a =
[ -2.0  -1.5 -23.6   6.8 -25.1   5.3 -46.1   9.7   7.3   3.8  26.3  -6.8
   1.0  11.7]
Read off the entry just right of -2.0.
Answer: -1.5
Read off the entry just right of the largest entry.
Answer: -6.8
The entry just right of 6.8 -> -25.1
Read off the entry just right of the smallest entry.
Answer: 9.7
The entry just left of 9.7: -46.1
The entry just right of -25.1 -> 5.3
